Look-ups in named tables: a row name and a column name give one cell, copied from the table.

Ris
         Rotemon    Kel  Gutoze  Dolada
Vukipek    4.341  5.817   5.938   6.641
Buluko     4.961  6.234   5.454   7.621
Bas        3.911  6.085   5.313   6.664
Vuzofi     4.055  6.617   5.557   6.661
Romisob    4.361  7.049   5.230   6.006
Memuzi     5.001  5.972   5.946   7.280
Zud        4.610  6.079   4.901   6.423
Zab        2.026  8.224   9.706   7.346
Mem        5.305  5.890   5.920   8.018
Mil        3.693  7.658   5.354   6.855

Rotemon of Vuzofi: 4.055
Rotemon of Mil: 3.693
Kel of Buluko: 6.234
Dolada of Mil: 6.855
Kel of Romisob: 7.049
Gutoze of Vukipek: 5.938
Gutoze of Mem: 5.920
Dolada of Buluko: 7.621
Dolada of Memuzi: 7.280
Kel of Zab: 8.224
Dolada of Romisob: 6.006
Kel of Vukipek: 5.817
Rotemon of Zud: 4.610
Row with the largest Rotemon: Mem

Dokid:
fields: Gekup, Zarugop, Pusogi
Fonoz: [104, 181, 93]
Kurebi: [90, 120, 199]
Dar: [79, 60, 61]
Pove: [162, 117, 171]
Zovo: [143, 95, 135]
Kavisob: [154, 200, 157]
Gibalok: [150, 166, 135]
Lupas: [83, 135, 137]

Fonoz, Pusogi => 93
Zovo, Zarugop => 95
Kurebi, Zarugop => 120
Pove, Pusogi => 171
Lupas, Zarugop => 135
Kavisob, Gekup => 154
Fonoz, Gekup => 104

Pobuz
|  | Laz | Kod | Lezu | Nelikur |
|---|---|---|---|---|
| Bek | 113 | 125 | 92 | 239 |
| Rud | 56 | 165 | 87 | 55 |
| Laf | 121 | 157 | 122 | 66 |
| Kel | 51 | 131 | 211 | 55 |
| Mifu | 45 | 162 | 131 | 212 |
| Nerut | 56 | 163 | 116 | 33 |
| Buvopin | 63 | 146 | 198 | 34 |

Buvopin, Kod => 146
Bek, Kod => 125
Nerut, Nelikur => 33
Laf, Nelikur => 66
Kel, Laz => 51
Nerut, Lezu => 116
Nerut, Kod => 163
Bek, Lezu => 92
Rud, Laz => 56
Nerut, Laz => 56
Kel, Nelikur => 55
Bek, Nelikur => 239
Bek, Laz => 113
Laf, Laz => 121
Kel, Kod => 131
Laf, Kod => 157
Row with the largest Laz: Laf

Buv:
	Tasum	Gat	Tud	Batip	Lupok
Rus	68	131	108	134	83
Vizelop	70	121	88	145	108
Verod	54	120	124	131	69
Kag	111	180	77	133	99
Sog	66	107	75	155	129
Valas	64	111	86	148	113
Degases	65	124	102	138	92
Sogafa	65	136	121	128	67
Risuzup	62	111	94	146	106
Torogot	119	195	79	129	92

What is the Tasum of Sogafa in Buv? 65
What is the Gat of Sogafa in Buv? 136
What is the Tasum of Sog in Buv? 66
What is the Lupok of Degases in Buv? 92
What is the Gat of Kag in Buv? 180
What is the Lupok of Rus in Buv? 83
What is the Tud of Degases in Buv? 102
What is the Lupok of Kag in Buv? 99
What is the Batip of Kag in Buv? 133
What is the Batip of Torogot in Buv? 129
What is the Tasum of Vizelop in Buv? 70
What is the Tasum of Kag in Buv? 111
What is the Tasum of Valas in Buv? 64
What is the Lupok of Valas in Buv? 113
What is the Gat of Degases in Buv? 124

Sos =
|  | Nazo | Pozut | Gem | Pes | Bubire | Pur | Dotum |
|---|---|---|---|---|---|---|---|
| Duk | 17445 | 62216 | 34018 | 27533 | 62772 | 73637 | 49592 |
| Dule | 53585 | 20151 | 22204 | 61287 | 95910 | 46867 | 54385 |
| Fip | 52160 | 22442 | 35056 | 59415 | 95910 | 36810 | 66677 |
| Pimilo | 40926 | 82225 | 51316 | 36709 | 57263 | 73665 | 62630 |
| Botigul | 39963 | 30517 | 45660 | 50162 | 67283 | 69396 | 45156 |

Duk, Nazo -> 17445
Dule, Pur -> 46867
Pimilo, Pes -> 36709
Duk, Bubire -> 62772
Dule, Dotum -> 54385
Fip, Dotum -> 66677
Duk, Pur -> 73637
Fip, Pur -> 36810
Botigul, Pozut -> 30517
Duk, Pozut -> 62216
Botigul, Pur -> 69396

Table Zino
	Nipi	Seta	Vuki	Tebav	Nop	Diredus	Zev
Tamaze	4.225	3.477	4.100	5.565	3.615	7.362	4.884
Zilop	1.917	4.222	3.612	3.556	5.252	0.592	5.545
Milifiz	4.354	3.651	4.119	4.755	2.912	7.036	5.044
Lus	3.698	5.139	4.287	2.246	4.589	0.162	4.371
Vef	4.330	4.713	4.464	4.507	5.710	2.671	3.598
Gepizut	6.240	4.579	4.912	4.525	3.577	6.622	3.274
Gebaver	4.004	5.026	4.336	2.476	4.367	1.015	4.289
Pusenen	5.301	4.851	4.713	3.677	4.153	3.971	3.587
Kur	5.318	4.412	4.682	5.304	4.923	5.603	3.357
Mapi	6.213	4.242	4.888	5.749	4.232	7.753	3.105
Fol	4.342	3.900	4.148	4.139	2.857	6.027	5.005
Nif	3.503	4.390	4.013	3.023	3.630	2.705	5.102
Mez	2.875	4.517	3.875	2.649	4.075	1.170	5.287

What is the Zev of Kur in Zino? 3.357
What is the Zev of Mapi in Zino? 3.105
What is the Nipi of Gepizut in Zino? 6.240
What is the Nipi of Pusenen in Zino? 5.301
What is the Seta of Lus in Zino? 5.139
What is the Diredus of Pusenen in Zino? 3.971
What is the Tebav of Mapi in Zino? 5.749
What is the Nop of Pusenen in Zino? 4.153
What is the Diredus of Zilop in Zino? 0.592
What is the Vuki of Lus in Zino? 4.287
What is the Nop of Kur in Zino? 4.923
What is the Tebav of Milifiz in Zino? 4.755
What is the Tebav of Gebaver in Zino? 2.476
What is the Seta of Kur in Zino? 4.412
What is the Tebav of Gepizut in Zino? 4.525
What is the Tebav of Mez in Zino? 2.649
What is the Nop of Tamaze in Zino? 3.615
What is the Nipi of Nif in Zino? 3.503

